(in the rows, 128 means zero)
Rotation paths and how fast each direction turns (degrees each step)
Each turn is a multiple of 5 degrees from 10 to 175, or 0.
Path 1:
[115 126 128 125 118 135 114 113 127 129 128 132 113 132 144 117 132 124
 118 150]
[110 123 121 131 120 130 116 115 128 125 127 138 113 139 144 111 130 133
 122 138]
[113 124 126 125 124 136 112 115 129 123 124 125 115 138 140 114 133 125
 115 148]
[116 124 122 124 120 131 113 115 132 120 122 135 115 143 145 113 136 134
 128 140]
[112 122 122 130 131 133 115 120 129 116 118 124 115 143 138 113 135 127
 119 145]
[122 125 124 123 123 132 114 118 132 119 117 130 115 143 145 116 141 128
 131 146]
[114 122 119 135 133 127 121 123 132 115 114 130 113 143 139 115 139 126
 126 143]
[124 127 126 126 128 131 119 121 131 120 114 129 112 139 144 120 145 121
 128 152]
[117 125 118 137 130 124 126 122 131 121 116 139 111 139 143 116 142 124
 132 144]
[119 127 125 133 131 129 124 120 129 126 116 131 112 132 141 121 141 115
 123 155]
[120 127 123 135 123 124 126 119 130 128 120 144 110 134 146 118 140 124
 132 147]
[112 124 124 139 129 127 124 119 127 129 121 135 109 130 140 117 136 118
 120 152]
[119 127 125 130 118 128 121 114 127 133 126 141 111 131 147 119 136 123
 127 149]
[107 123 122 139 125 128 121 117 126 130 127 138 111 132 140 113 130 124
 118 146]
[117 127 128 125 117 134 114 113 127 131 128 133 113 132 144 117 133 124
 119 150]
[109 123 120 133 121 129 116 115 128 126 127 138 113 139 142 111 130 131
 122 139]
[113 124 126 125 122 136 113 114 127 124 125 125 116 136 140 115 132 125
 115 148]
[115 124 120 126 120 130 113 114 131 121 123 134 115 143 145 112 133 134
 126 139]
[112 123 123 130 130 134 114 118 129 117 119 123 115 142 138 113 134 126
 117 145]
[121 125 123 123 122 132 114 117 132 119 118 132 115 144 145 115 140 130
 130 145]
[113 123 120 134 133 129 120 122 131 116 115 128 113 143 139 114 139 126
 124 144]
[124 128 125 126 126 131 119 120 132 120 115 129 114 140 144 120 144 121
 130 151]
[117 124 119 137 131 124 124 122 132 120 115 137 111 140 142 116 140 125
 131 144]
[120 127 126 132 131 129 123 121 129 125 116 130 112 133 141 121 143 115
 124 155]
[119 126 121 135 125 124 126 120 130 127 118 143 110 135 146 118 141 124
 133 146]
[114 126 124 138 130 127 125 120 126 129 120 134 110 130 139 119 137 116
 120 153]
[118 126 125 130 118 127 122 115 128 133 126 142 110 131 147 119 138 123
 128 150]
[108 123 122 139 126 128 123 117 126 131 126 137 111 131 140 115 131 123
 118 148]
[117 126 128 126 117 133 115 112 127 132 128 135 113 132 145 118 134 124
 121 150]
[108 122 120 134 122 129 117 115 127 127 127 138 113 136 142 111 129 130
 120 141]
[114 125 127 125 121 137 113 113 127 125 126 127 115 136 141 115 132 125
 116 148]
[114 123 121 127 120 131 113 114 131 123 125 135 114 142 144 112 133 134
 126 138]
Speeds:
[127 129 125 121 132 129 128 126 128 133 121 132 128 129 127 119 124 125
 129 131]	0
[129 129 129 133 128 124 134 129 126 134 129 134 125 121 129 131 129 122
 129 132]	25
